Each path below is one point turned by a fixed rotation once a step. After each direction that follows a path, write how fast that rotation turns it, in degrees a step (0 if it stays still).
Each turn is a multiple of 5 degrees from 10 to 175, or 0.
Each row of a path follows its step; steps can be skipped.
Path 1:
step 4: [-10 -22   9   0  15   9  -4  -3   0   0  18   0  10   9 -30  14   9 -23
 -40   0 -15 -17 -13 -22 -32 -32   2  -1 -10 -25   6 -17  11 -30 -11   6
  18   1   8   5 -18  13 -25  13 -14 -21 -30   6  16   4  39  10  13  11
   4 -14   8  31 -11 -17  -7  -8  -1  19 -13   6   4   4  12  -8 -10  12
  36  -3   8   4  -4  -8 -25  15 -11  -1]
step 8: [ 13  -2  -4  -2  -4  -8  -2   7   6  -1  -9  -7  -9   4   7  -6   1  16
 -23   4  -8  18 -12 -12   8 -18 -10   4  -3  -5  27 -10  -7  10 -12  -4
 -15 -46 -16  39  29  40 -15   3   5 -18 -13 -28  24  -6  -5  12  21   6
   3 -12  34  40   6 -36   8   2  13 -13   4 -14   4   4 -18 -21  -4  -8
 -35 -11  17   1 -10  11   6  -1 -13  14]
step 12: [ -6   3 -10 -13 -22  10 -32  -2  -4  -3   2   5  -5  -1  -1  30   4   1
 -15 -24  32  -9  33 -14 -10  -6  -1  -7  20   2  23   1   0  -9  -3  13
 -15 -21  26  18  11  22 -18   0 -29 -41  13  24  19  -4  41 -13  -7   7
 -20  10 -13  21   1 -10 -15  -6 -31  -7 -13   4   3  24 -15   0   1   7
   4  16 -27   6  -8   4 -11  -4 -31  -7]
step 15: [  1   5   3 -19 -13 -15 -16  -6  10  -5   2  -4  -6  -3 -10  -6  -8   4
 -26   3 -10  10 -16 -27 -40   8  15   0 -25 -18  11   8  -6 -18  -8 -18
  27  -2  12  21  16  15 -21  19   6 -35  41  -8   3 -18   7  20  24 -19
  -4  13   8 -10  -6 -36 -13  -4   0 -31   6  -5  12  12 -10   5   2  -5
 -26 -12 -11  -1 -22   9  -2  33 -15  30]
step 18: [  2  15 -13 -12   3 -11 -36 -28 -17  -4 -22   1  13  -9 -25  -2  17  15
   3  30  23  20  -2  -6  -2 -16 -26   5  -6 -11  12  17   5 -14  -3  -1
  -7   3   7  -4   4   3 -10  14   1 -14 -23  18   0 -22   5  15  -3 -17
  -2  23 -30   2   0 -32 -35   5 -26  12  27 -22  23  -9   2  30  18  36
   6 -10   8 -16 -12  16  -3 -12 -18   3]
step 21: [ 24   4 -12 -51 -17  -3  14   6  -8 -18 -14   2  18  -2 -20  -7  13   3
   3  -9   5  16  14   1 -10  -8  -5  -7  -9  -4  23 -10  -8   1  13   9
  10 -10  26  14   1 -18  -1 -19 -13 -25  -4 -37  -3 -36  -7 -32  13   2
   4  16  -1  -4  -6 -36 -21 -23 -27 -21  15  10 -24   4  17  -2   8  -1
 -23  24  -6   3  13  21   8 -26  -6  13]
step 24: [-17  -2  17 -16  -2  -7   6 -28 -12  -5 -10  15  13   0   3 -15  -3   0
  -5 -21  -1   7 -12 -30 -10   9 -52  29   7  18  -3  14   8  12   8 -11
   2 -20 -24  18  27  -9 -22   8  12 -20 -23 -29   3  -6  -8 -28   7  13
  18  11  22  15  -8 -15 -24   4   5  -2   3  -8  15   7 -14   0   7  11
 -22 -19  21   3 -19  35  13   7 -31   4]
step 34: [-24 -10 -35 -15  -2  -1 -32 -23 -23 -10  -3 -10  -1  -2 -29  -8  -3  18
   9  11   1 -16 -20 -15  42  -7  15   8  -7 -21  16 -12   8 -22 -25  -1
  -5   7  17  11  -8  13 -15   6  -4  -6  -4 -15 -24  -1   6  22  11  -3
  -8  30  -6   4  -6 -38 -22 -35  -6   8   3   9   5 -20  -3  23   2   0
 -15 -22  21 -10  -6  -2  32 -20   1  -6]
step 37: [ 19 -21  11 -17  -5  -3  15   9  -3   1  18  -5   5  -9 -28 -11   5 -21
 -18  -3   8 -13   5 -32  26 -14 -15  10 -17 -12  16 -33  13  12  -4  40
 -16 -21  16  19   3 -23 -22 -20 -20 -26 -13   1  28  -6   8   1  14  -7
   0   1  -6  20   6 -30 -33  -6 -16   6   3   3  -3  -9  -2   3  27  -2
   5  27  14  19 -15  12  -7 -24   7  16]
[ 4 -1  1  2 -8  4 -2 -5 -4  1  7 -1 -6 -1  5  4  4  3 -4  5  4  0  2  5
  0 -2 -2  3 -1 -4 -4  5  3 -2  1 -1  1 -1  2  2  3  3  2 -2  1 -1  1  6
  2  7  1 -2 -5  3 -3  2  7 -3 -6  3 -1  4  3 -7 -4  3  0 -6 -4 -5 -3 -3
 -6  0  3 -2  2 -3  5 -2 -6  1] : 20
[ 3  2  3  1  4 -1 -6 -2  1  3 -1 -1 -6 -2 -4 -1  1 -4 -2 -3 -1 -5  5 -1
  1  5  0  3 -1  5  3  2 -4 -5  4  1  0  6 -1  0 -1  2  0  2  2  3  2  0
  1  2 -4  2 -5 -4 -2  1  1  3  7  2  7  0 -4  1 -1 -1 -2 -1 -7  4 -7  6
 -5  4 -9  5  8 -2 -2 -1 -5  8] : 110
[  1   1  -9   2   0   4   3   1  -2   2  -4  -2   2   0   4  -3  -4   4
   3  -2   1  -1   0   4   4   0   7  -2  -2  -3   6  -1   0   2   0   2
  -1   4   1   7  -4   1   2   0   1   1   1  -4  -5  -3  -5   1   1   0
  -1  -1   1  -1 -10  -6   2  -3  -4  -1   1  -5  -4   3  -4  -3  -5  -2
  -6   3   2  -1   2  -9  -2  10  -4   2] : 55
[ 4  0  5  0 -3 -8 -2 -1  4 -2 -3  1  0  0  0 -5 -3 -5  0  2 -4 -3  2  4
  6  5 -2 -3 -2 -2  3 -1  6  6  1 -6 -1 -2 -6 -3  1  3 -5  4  7 -7 -2  1
 -1 -4  0  2  2  0  2  5 -5  2 -4  4  6  3 -1 -4 -1 -2 -5 -5  3  3 -2 -8
  0 -6  0  0 -2  1  0  1 -6 -1] : 45
[ -3   2  -2   5  -2  -4  -3   5  -5  -5   4   0   3  -2  -3   0  -2   1
   6   1   2  -2   6  -4   4  -3   2   3   1   1  -5  -2   2  -3  -3   1
   2   4  -4   0   5   5  11  -1  -1  -1   0  -1   0  -1   1  -1   3   4
   0   2   0   5  -5   7   0   4 -10   0   7  -3   5   3   0  -6   2  -1
  -1  -2  -6   0  -2   3  -5  -5  -1   1] : 55
[-2  0 -3 -8  2 -5  1  1 -3  3 -6 -2 -1 -3  5  1  4  4 -2  6 -1 -2 -3 -5
 -4  5  5 -2  1 -7  0 -7  3  0  5 -1  0  5  1  0 -2 -4 -1  2  3 -6  6 -1
 -2  3  1  4 -4  3 -1  4 -2  5 -2 -5 -2  0 -2  0  7  6  4 -9 -6 -2  1  3
  4  2 -3 -1 -3  0 -2 -5 -1  0] : 135
